One hidden rule gives every row of this table a label. Here are some rows, each with its label.
 0.158 -0.074 -0.244  0.091  0.204 -0.337  0.679  0.030 0
-0.958 -0.078 -0.057  0.215 -0.622  0.154  1.626  0.614 1
 0.534 -0.298 -0.160 -0.613  0.338  0.463  0.072 -0.710 0
-0.403  0.030 -0.625  0.369 -0.922 -0.493 -0.175  0.690 2
-2.588 -0.964 -2.068  2.700  0.773 -0.315  0.777  1.510 1
-2.035 -0.619 -2.211  1.534  1.644  1.172  0.393  1.195 1
 1.368  0.428  1.024 -1.221  0.462 -1.327 -1.190 -2.333 0
-1.515  0.365 -1.051  1.075 -0.593  1.247  0.126  0.927 2
 0.102 -0.471 -0.196  0.649 -0.033  2.417  0.346  0.597 2
-0.212 -0.348  0.399  0.951 -0.332 -0.223 -0.188  0.231 2
 0.256  1.016  1.088 -0.354 -0.505  0.226 -0.490 -1.003 0
 1.305  0.621  0.207 -0.879  0.245  1.396 -0.145 -0.374 0
-0.234 -0.027 -0.305  0.909 -0.187 -0.145 -0.322  0.004 2
 0.210  0.341  0.274  0.280 -0.233  0.572 -0.146  0.324 2
-1.028 -0.789 -1.902  1.586  0.166  0.929  1.187  2.293 1
 0.024  0.144  0.472 -0.365 -1.237 -1.197  0.447  0.850 1
 1.658 -0.513  1.329 -1.318  0.736 -0.284 -0.828 -1.178 0
-0.451  1.068  0.611  0.061 -1.116  0.034  0.213  1.078 2
-0.254  0.382 -0.525 -0.421 -0.510  2.694  1.451  1.180 1
-0.596 -0.585 -1.085  1.288  0.574 -1.747 -0.761 -0.326 0
-1.189  1.601 -1.395  0.599 -0.933  0.397  0.373  0.217 0
 0.104  0.434  0.067  0.522 -0.419 -0.149  0.053  0.444 2
-1.421  0.284 -0.921  0.796 -0.563  0.351  0.305  1.188 2
-1.552 -0.551 -1.341  2.038  1.214  0.507  0.273  1.196 1
-0.672 -0.014 -0.514  0.512  0.911  0.161  0.265 -0.187 0
-0.112 -2.456  0.512  0.348  2.095  0.160  0.679 -0.061 1
 1.232 -0.190  0.574 -0.734  0.090  1.202  0.311  0.190 1
-0.523 -0.388 -0.898 -0.155  0.651  0.643  0.323  0.010 0
 1.666  0.291  2.360 -1.721  1.073 -0.794 -1.397 -2.745 0
 0.029 -1.085 -0.914  0.244  1.376 -0.231  0.131  0.139 1
-2.293 -0.607 -1.408  1.935  0.148  0.898  0.136  1.257 2
 0.706 -0.861 -0.285 -0.269  1.292  0.549  0.321 -0.471 0
-0.025  0.011  1.018  0.678 -0.389  0.521 -0.599  0.701 2
 0.796 -0.575  0.967 -0.272 -0.170 -0.204 -0.235  0.187 2
 0.167  1.099  0.000 -0.227 -0.289 -0.429 -0.677 -0.736 0
 0.041  1.734  0.203 -0.751 -1.570 -0.067 -0.677 -0.498 2
-1.831  0.940 -0.873  0.965 -0.421 -1.061 -0.138 -0.080 1
 0.113  0.504 -0.067 -0.635 -0.405  0.312 -0.510  0.140 0
 0.315 -1.159  0.334 -0.095  0.608  0.646  0.079 -0.378 1
 0.586  1.036  1.061 -0.451 -0.071  0.646 -1.336 -0.887 0
 0.483 -0.124  1.116 -0.841 -0.200 -0.206 -0.084  0.160 2
-0.684  0.003 -0.703  1.422  0.857 -0.531 -1.100 -0.493 1
-0.119 -0.404 -0.448 -0.051  1.192  0.266  0.158 -0.316 0
-1.265 -0.022 -0.711  0.672 -0.563  0.387  0.860  0.856 1
-1.854 -1.890 -2.717  2.692  1.249 -0.213  1.180  1.733 1
 0.813  0.628  0.141 -0.987  0.109 -0.903 -0.542 -1.003 0
-0.011 -0.576  0.169  0.896 -0.800 -0.188 -0.020  0.633 2
 1.004  0.214  0.512 -0.326 -0.034 -0.067 -0.100  0.318 2
 1.429  0.806  2.594 -1.926  0.327 -2.720 -2.789 -2.767 2
-1.059 -0.265 -0.325  1.259 -0.236 -0.720  0.157  1.316 2
 1.624 -0.985  0.869 -0.569  1.008 -0.852 -0.490 -1.718 0
 0.031 -0.228  0.025 -0.601 -0.024 -0.072  1.336  0.831 1
-0.825  0.840  0.029 -0.097 -0.905  1.512  1.145  0.601 0
 0.666 -0.039  1.120 -0.645 -0.773  0.025 -1.236 -1.145 2
-0.374 -0.320 -0.273 -0.640 -0.076  0.858  0.160  0.427 0
-0.520 -0.212 -0.401 -0.533 -0.096  0.079  0.372  0.898 1
 1.706 -0.004  1.629 -1.686 -1.237  0.708  0.301 -0.217 2
 0.754  2.676  2.038 -1.963 -1.487 -2.845 -2.113 -1.565 2
-1.213 -0.735 -0.947  1.638 -0.321  0.766  1.091  1.718 2
-0.986 -0.356 -0.751  0.515  0.427 -0.736 -0.603 -0.076 0
 1.436  0.257  0.698 -1.859  0.754 -1.451 -0.955 -1.810 0
-0.052  1.312  0.633  0.432 -0.840  1.327 -0.167  0.201 2
 1.595 -0.521  1.430 -1.393  0.236 -1.313 -0.290 -1.744 0
 1.774 -0.447  1.606 -1.266 -0.551 -1.728  0.192 -1.243 1
 1.750  0.209  0.940 -1.756  0.251  1.104  0.295 -1.059 0
 2.003 -0.124  1.713 -2.447  0.631 -1.484 -0.939 -1.741 0
 0.052 -0.281  0.212 -0.386  0.154 -0.129  0.606  0.687 1
-0.048  1.372 -0.479 -0.205  0.024  0.016  0.054 -0.112 0
-0.530  0.653 -0.642  0.657 -0.575 -0.240 -0.163  1.951 2
-0.928 -0.943 -1.299  0.888 -0.857  0.864  1.365  1.916 1
-0.400  0.913 -0.326  0.162 -1.657  0.850  0.306  1.125 2
 1.748  0.217  0.940 -1.481 -0.720  0.451 -0.164 -0.380 0
-0.187  0.676 -0.443 -0.268 -0.945  1.367 -0.268 -0.055 0
-0.460  0.014 -0.110  0.703  0.898  0.222 -0.271 -0.850 0
 0.359  0.797 -0.036 -0.243 -0.079 -0.260 -0.563 -0.055 0
 0.541 -0.193 -0.237  0.513  0.845 -0.512 -0.476 -1.166 0
-0.875  0.350 -0.642  0.975  0.765  1.510 -0.223  0.084 1
-1.822 -0.087 -1.637  1.344  0.155  0.701  1.249  1.063 1
 1.388 -0.464  0.700 -0.518  0.439 -0.467 -0.311 -0.959 0
 0.030 -0.081  0.513  0.029 -0.389 -0.119 -0.195 -0.308 2
-0.526 -0.161 -0.147 -0.369  0.155  1.095  0.288  0.826 1
-0.286  1.202  0.550  0.272 -0.610  0.270 -0.269  0.076 2
 0.271 -0.106 -0.005 -0.434 -1.329  2.017  1.252  1.296 1
 0.054  0.433 -0.138  0.000 -0.977  0.450  0.785 -0.340 0
-0.205 -0.975  0.063  0.024  0.613  0.400  0.640  0.443 1
-0.460 -0.492 -0.780  0.794  0.979  0.300 -0.215  0.326 1
 0.330 -0.964 -0.510 -0.108  1.545  2.640  0.840  0.011 1
-0.561  0.031 -0.275  1.034 -0.178  0.807  0.401  0.812 2
 0.352 -0.760 -0.328  0.101  0.309 -0.142  0.313 -0.692 0
-0.498 -0.172 -0.472  0.742  0.288  0.929  0.469  0.301 1
 0.081 -0.874 -0.166  0.580 -0.013  0.208  0.099 -0.011 2
-0.769  1.436 -0.320  0.851 -1.278 -0.909 -0.506  0.863 2
 1.225 -0.007  1.092 -1.477 -0.475 -1.531 -0.232 -0.728 1
 1.003 -0.565  0.921  0.036  0.648  0.120 -0.516 -1.158 1
 1.217  1.666  2.503 -2.017 -2.006 -1.938 -1.032 -0.862 2
 0.493 -0.333 -0.060 -0.526  0.507  0.259 -0.098 -1.052 0
 1.081  0.524  0.603 -0.803  0.077 -0.492  0.067 -1.139 0
-0.620  0.727 -1.171  0.366  0.177  1.696  0.716  0.078 0
-0.735  0.367 -0.060  0.056 -1.617  0.781  0.349  1.317 2
 1.937  0.113  1.362 -1.247 -0.316 -1.490 -0.342 -0.934 1
-0.962  0.238 -0.526  0.267  0.445  0.774  0.407  0.396 0
 2.217  0.369  2.812 -2.332  1.148 -2.834 -2.543 -2.258 0
 0.858 -0.189  1.220 -0.336  0.424 -0.623 -0.934 -1.061 2
 0.653 -0.183 -0.056 -0.536  0.089 -0.153  0.266 -0.479 0
 0.383 -0.305  0.498 -0.043  0.929  0.089 -0.642 -0.799 0
-1.583 -0.164 -1.497  2.021  0.383  0.429  0.491  1.612 2
-0.669  0.558 -0.805 -0.550 -0.497  1.039  0.562  0.947 0
Which label does each new row get?
-1.313  1.028 -0.689  1.082 -1.171 -0.373  0.968  1.287 ~ 1
-0.347 -0.384 -0.743  0.518  1.025  0.125  0.334 -0.577 ~ 0
-2.289 -0.474 -2.497  2.137 -0.591 -0.376  1.031  2.681 ~ 1
-0.328  0.508 -0.171  0.141 -1.768  2.394  0.995  1.480 ~ 2
 0.433  0.358  0.094 -0.008 -0.353 -0.403 -0.326  0.109 ~ 2
 0.174 -0.415 -0.182 -0.190  0.439 -1.484  0.425  0.101 ~ 1
-0.846  0.547 -0.480  0.533 -0.530  0.121  0.407  0.333 ~ 0
 0.789  0.122  1.677 -0.451 -0.947 -0.312  0.004 -0.621 ~ 2
-0.352  0.068 -0.237  0.544  0.413  1.152  0.373 -0.324 ~ 1
 0.508 -0.727  0.324 -0.606  0.558 -0.777  0.191 -0.794 ~ 0
 1.849  0.610  1.349 -2.327  1.002 -0.705 -1.402 -2.169 ~ 0
-0.234 -0.194 -0.682  0.123  0.781 -0.703  0.259  0.155 ~ 0
-0.635 -0.081 -0.017  0.587  1.129  1.189 -0.125 -0.089 ~ 1
 0.439 -1.006  0.092  0.532 -0.583 -0.631 -0.478 -0.119 ~ 2
 0.391 -0.212  0.855 -0.559 -0.258 -0.124  0.171  0.083 ~ 2
-1.047  0.035 -0.203  0.713 -0.724  0.020 -0.535  1.320 ~ 2
-0.798  1.423 -0.578  0.136 -0.797  0.872  0.178  1.329 ~ 2
 0.098 -0.201  0.238  0.361  0.235 -0.586  0.157 -0.776 ~ 0
 0.841 -0.554  0.389  0.274  0.047 -1.076 -1.011 -0.090 ~ 2
-0.164  0.467 -0.028 -0.157 -0.180  0.039 -0.098 -0.055 ~ 0
 1.313  0.263  1.541 -0.890 -0.459 -0.503 -0.243 -1.307 ~ 2
 0.594  0.803  0.584 -1.189  0.883  0.317 -0.555 -1.596 ~ 0
-0.135 -0.582  0.034  0.503  1.074 -1.835 -0.722 -0.740 ~ 0
-0.694  0.055 -0.773  1.280  1.165 -0.253 -0.531 -0.576 ~ 1
-0.819 -0.590 -0.561  0.370  0.099  0.787  1.098  1.039 ~ 1
-0.237 -1.560  0.081  0.671  1.311 -0.136  0.327 -0.153 ~ 1
-0.271 -1.072 -0.697  0.456  0.560  0.369  0.391  0.858 ~ 1
 1.919 -1.133  0.989 -1.539  0.433  0.318 -0.096 -1.512 ~ 0
-2.137 -0.942 -3.207  3.074  0.872 -0.049  0.311  1.349 ~ 1
-0.582  0.264 -0.631  0.539  0.466  0.573 -0.088  0.237 ~ 1
 0.151 -1.133  0.639 -0.435  0.634 -1.741 -0.170 -0.848 ~ 1
-0.048 -0.435 -0.070 -0.370  0.503  0.024  0.183  0.067 ~ 0
 0.156  0.954  0.553  0.409 -0.661  0.124 -0.348  0.024 ~ 2
 0.162  0.025  0.240 -0.807 -0.159 -0.403  0.552 -1.017 ~ 0
-1.667 -0.237 -1.292  0.685 -0.340  0.127  1.661  2.041 ~ 1
 0.729  0.131  0.021 -0.271 -0.548  0.534 -0.132  0.309 ~ 2
 0.849  0.562  1.362 -0.624 -0.382  0.004 -0.989 -0.208 ~ 2
 1.652 -0.054  1.862 -1.578 -0.418 -1.180 -0.592 -1.354 ~ 2
 0.258  0.656  1.126 -0.176 -0.872  0.148 -0.639 -0.013 ~ 2
-1.112  0.588 -1.324  0.242  0.757  0.115 -0.031  0.030 ~ 0
-1.822 -0.234 -1.824  1.512 -0.557  0.537  1.116  1.801 ~ 1
 0.644 -0.541 -0.021 -0.177 -0.674  1.584  0.046  0.973 ~ 2
-0.083 -1.045 -0.035 -0.129  1.400 -0.446 -0.181 -0.282 ~ 0
 0.006 -0.110  0.478 -0.580 -0.715  0.352  0.948  0.951 ~ 1
-1.320 -1.219 -2.214  1.565  0.817  1.100  1.507  1.036 ~ 1
-0.536  0.322 -0.650 -0.130 -0.217  0.233  0.588 -0.222 ~ 0
 1.697  0.367  1.059 -1.721 -0.121 -1.255 -1.288 -0.907 ~ 2
-0.794 -1.768 -1.749  1.178  1.473  0.292  0.633  0.966 ~ 1
 0.159 -0.715 -0.125 -0.105  0.584 -1.048  0.078 -0.387 ~ 0
-0.182  0.535 -0.686  0.037  0.094  0.198  0.150 -0.293 ~ 0
 2.333  0.182  1.893 -1.962  0.772 -1.453 -1.220 -2.241 ~ 0
 1.549  0.818  1.449 -2.432 -0.647 -1.852 -1.532 -1.898 ~ 1
-2.798 -0.284 -2.174  2.613 -0.303  0.240 -0.096  2.006 ~ 2
-0.147  1.005  0.128  0.071 -1.179 -0.280 -0.122  0.635 ~ 2
-1.600  1.298 -1.459  1.064 -0.810 -0.435 -0.059  1.154 ~ 1
 0.387  1.408  0.448 -0.904 -1.203 -0.441 -0.111 -0.448 ~ 1
 1.942 -0.426  1.651 -1.626  0.280 -1.209  0.341 -1.966 ~ 1
